In the data rows, zero lies at 4.5, halfway between 4 and 5.
Some points, one per row:
{1, 4, 6, 7, 0, 0, 3, 2, 2, 5, 4, 7, 1, 4, 4, 3}
{3, 5, 4, 8, 4, 4, 5, 3, 0, 1, 5, 6, 4, 5, 3, 1}
{8, 6, 5, 4, 4, 4, 3, 2, 3, 4, 4, 2, 2, 2, 3, 1}
{4, 4, 3, 5, 3, 3, 3, 6, 4, 6, 6, 7, 1, 3, 4, 3}
{8, 8, 6, 6, 3, 5, 5, 4, 5, 4, 3, 3, 8, 6, 5, 3}
{4, 4, 4, 6, 2, 4, 5, 5, 3, 3, 2, 3, 6, 4, 5, 3}
{6, 6, 5, 4, 4, 3, 4, 7, 6, 7, 7, 5, 7, 6, 5, 3}
{2, 4, 3, 1, 5, 6, 5, 4, 5, 4, 3, 5, 4, 4, 3, 4}
{4, 3, 3, 2, 6, 4, 4, 4, 6, 6, 4, 4, 4, 4, 3, 9}
{4, 6, 3, 4, 2, 4, 2, 5, 1, 2, 4, 4, 3, 2, 5, 2}
{3, 6, 5, 3, 3, 4, 4, 5, 4, 3, 5, 3, 4, 6, 6, 7}
{0, 5, 5, 5, 4, 3, 6, 9, 3, 2, 5, 3, 5, 4, 5, 9}
{7, 6, 4, 4, 6, 6, 6, 4, 5, 4, 5, 3, 3, 3, 3, 2}
{4, 4, 4, 4, 5, 5, 5, 4, 1, 3, 5, 6, 6, 6, 6, 9}
{3, 4, 3, 2, 2, 7, 6, 4, 2, 3, 4, 5, 3, 4, 5, 4}
{4, 6, 7, 6, 4, 6, 5, 4, 3, 2, 1, 2, 1, 4, 5, 2}
{3, 3, 5, 5, 0, 2, 4, 4, 3, 3, 4, 7, 2, 7, 6, 5}
{8, 7, 5, 4, 3, 7, 5, 5, 3, 1, 0, 1, 4, 4, 4, 2}
{7, 8, 7, 6, 5, 3, 4, 3, 6, 9, 8, 8, 5, 5, 5, 4}
{6, 4, 3, 4, 4, 4, 4, 4, 4, 3, 2, 3, 6, 6, 7, 7}
{9, 6, 5, 4, 6, 5, 7, 7, 6, 5, 3, 4, 6, 4, 4, 5}
{5, 3, 3, 5, 2, 5, 3, 7, 6, 5, 4, 5, 6, 4, 4, 6}
{6, 5, 4, 5, 2, 3, 2, 4, 6, 3, 3, 4, 4, 5, 5, 6}
Here are 12 more points, each followed by its number:
{3, 6, 5, 3, 6, 5, 5, 6, 7, 6, 5, 4, 8, 6, 5, 3} 0
{3, 4, 5, 6, 2, 3, 5, 6, 4, 3, 2, 2, 3, 1, 4, 6} 1
{8, 6, 5, 5, 4, 3, 5, 4, 4, 2, 2, 1, 5, 4, 6, 4} 2
{3, 6, 6, 5, 5, 4, 4, 3, 5, 3, 3, 2, 7, 5, 6, 3} 3
{6, 4, 5, 4, 2, 1, 6, 6, 4, 3, 1, 2, 5, 3, 1, 1} 4
{2, 3, 5, 5, 5, 5, 4, 4, 7, 6, 6, 5, 4, 4, 3, 6} 5
{2, 4, 3, 3, 6, 5, 5, 8, 6, 5, 6, 4, 2, 3, 3, 7} 6
{5, 5, 4, 3, 5, 4, 3, 4, 6, 4, 4, 2, 1, 7, 5, 3} 7
{5, 6, 8, 7, 4, 7, 7, 6, 6, 4, 3, 3, 9, 8, 6, 5} 8
{2, 3, 4, 6, 7, 7, 6, 4, 6, 6, 7, 5, 5, 4, 7, 8} 9
{5, 4, 4, 3, 5, 6, 6, 5, 6, 8, 6, 4, 6, 4, 4, 1} 10
{4, 3, 2, 3, 6, 6, 5, 8, 1, 3, 3, 2, 2, 3, 4, 2} 11
Which of these numbered points is nearest to each point below, looking only along the 2 directions in which the first points spread most? Its number follows each.
{5, 9, 8, 7, 9, 8, 7, 6, 6, 5, 6, 3, 5, 6, 5, 5} > 8
{5, 3, 2, 2, 7, 6, 5, 4, 7, 5, 4, 3, 5, 5, 6, 7} > 0
{4, 4, 4, 4, 6, 7, 6, 5, 1, 1, 1, 0, 5, 4, 3, 3} > 4
{2, 3, 3, 6, 6, 7, 5, 4, 9, 7, 6, 5, 6, 3, 4, 8} > 9
{5, 3, 2, 2, 5, 5, 4, 4, 1, 4, 3, 1, 3, 4, 4, 5} > 7
{4, 4, 3, 3, 5, 5, 4, 3, 4, 3, 3, 1, 3, 6, 6, 4} > 7
{6, 5, 3, 3, 5, 6, 7, 5, 3, 3, 5, 3, 6, 4, 5, 5} > 10
{3, 3, 3, 3, 8, 7, 8, 6, 6, 5, 5, 3, 6, 4, 2, 2} > 10
{2, 1, 2, 4, 5, 5, 7, 5, 7, 6, 5, 5, 5, 3, 7, 5} > 6
{6, 6, 7, 7, 6, 7, 5, 3, 1, 2, 1, 0, 3, 7, 6, 5} > 4
{3, 9, 9, 8, 6, 7, 6, 7, 7, 5, 6, 5, 5, 5, 4, 4} > 10
{8, 6, 5, 3, 6, 4, 5, 4, 3, 3, 3, 3, 7, 6, 3, 2} > 2
{2, 3, 3, 3, 4, 3, 6, 6, 4, 4, 2, 2, 7, 5, 4, 8} > 6
{8, 8, 6, 6, 5, 6, 6, 7, 7, 5, 4, 7, 7, 5, 4, 3} > 8
{6, 5, 5, 5, 3, 8, 7, 9, 3, 6, 6, 5, 2, 1, 1, 0} > 4
{8, 7, 6, 5, 1, 4, 3, 6, 2, 5, 4, 2, 4, 4, 4, 3} > 4
{4, 6, 5, 6, 7, 5, 4, 6, 5, 5, 4, 4, 4, 3, 3, 3} > 3
{8, 6, 4, 5, 5, 6, 6, 7, 2, 2, 2, 2, 4, 4, 2, 4} > 2
{4, 4, 3, 2, 4, 4, 5, 4, 3, 2, 0, 6, 4, 4, 3, 2} > 11
{5, 3, 4, 2, 4, 5, 4, 4, 7, 6, 5, 7, 8, 6, 9, 8} > 9
{6, 7, 7, 6, 3, 6, 5, 4, 6, 4, 3, 4, 4, 6, 5, 4} > 3
{4, 3, 6, 7, 4, 6, 7, 5, 3, 3, 3, 3, 3, 3, 4, 3} > 11
{8, 6, 6, 5, 2, 1, 2, 5, 3, 3, 6, 4, 4, 2, 6, 4} > 7
{8, 9, 8, 7, 6, 5, 4, 2, 5, 5, 7, 7, 6, 6, 6, 6} > 8
{2, 1, 4, 3, 4, 3, 2, 2, 4, 2, 3, 3, 5, 4, 3, 4} > 1
{1, 5, 4, 8, 4, 4, 3, 1, 4, 2, 2, 2, 7, 6, 7, 5} > 1
{2, 2, 3, 7, 5, 4, 4, 3, 2, 2, 2, 4, 4, 4, 3, 6} > 1
{3, 5, 5, 3, 6, 4, 3, 4, 5, 4, 4, 4, 5, 4, 3, 2} > 7
{7, 5, 3, 7, 1, 4, 3, 2, 6, 5, 4, 8, 4, 3, 3, 1} > 11
{5, 5, 5, 5, 6, 5, 5, 4, 5, 5, 3, 2, 6, 5, 3, 2} > 2
{7, 5, 3, 3, 5, 6, 6, 5, 7, 7, 6, 5, 2, 6, 5, 7} > 0
{4, 4, 8, 6, 4, 4, 5, 5, 3, 8, 7, 7, 7, 5, 6, 6} > 6
{5, 3, 1, 1, 3, 5, 7, 5, 6, 6, 5, 5, 5, 4, 4, 6} > 6
{8, 8, 6, 5, 7, 7, 7, 5, 3, 7, 6, 5, 5, 2, 1, 5} > 8
{5, 3, 5, 6, 4, 2, 3, 2, 4, 6, 6, 5, 6, 4, 5, 6} > 5
{4, 2, 5, 5, 5, 3, 2, 1, 4, 4, 4, 6, 2, 3, 2, 4} > 1
{5, 6, 5, 7, 4, 4, 4, 2, 5, 4, 4, 6, 5, 6, 5, 4} > 7
{5, 5, 5, 4, 7, 5, 3, 3, 3, 4, 4, 6, 4, 6, 6, 4} > 7
{4, 3, 3, 3, 5, 4, 3, 8, 8, 6, 7, 8, 3, 7, 8, 6} > 9
{3, 2, 5, 5, 5, 4, 6, 5, 5, 4, 3, 7, 3, 6, 5, 6} > 5
{6, 4, 3, 1, 5, 7, 6, 4, 5, 5, 6, 4, 3, 4, 3, 2} > 3
{7, 5, 9, 8, 6, 5, 7, 7, 3, 6, 6, 5, 6, 7, 6, 8} > 0
{4, 5, 4, 4, 5, 4, 5, 5, 6, 4, 7, 8, 5, 4, 6, 9} > 9
{4, 3, 5, 6, 5, 3, 4, 4, 4, 6, 5, 8, 4, 3, 4, 6} > 5
{7, 8, 6, 5, 4, 4, 3, 1, 5, 4, 4, 2, 8, 6, 6, 5} > 10
{5, 3, 4, 2, 4, 4, 5, 5, 5, 3, 2, 6, 3, 6, 8, 6} > 5
{5, 6, 7, 6, 5, 6, 6, 4, 5, 6, 7, 6, 7, 8, 7, 5} > 0
{5, 4, 4, 5, 4, 4, 4, 3, 2, 4, 2, 4, 5, 4, 3, 3} > 11
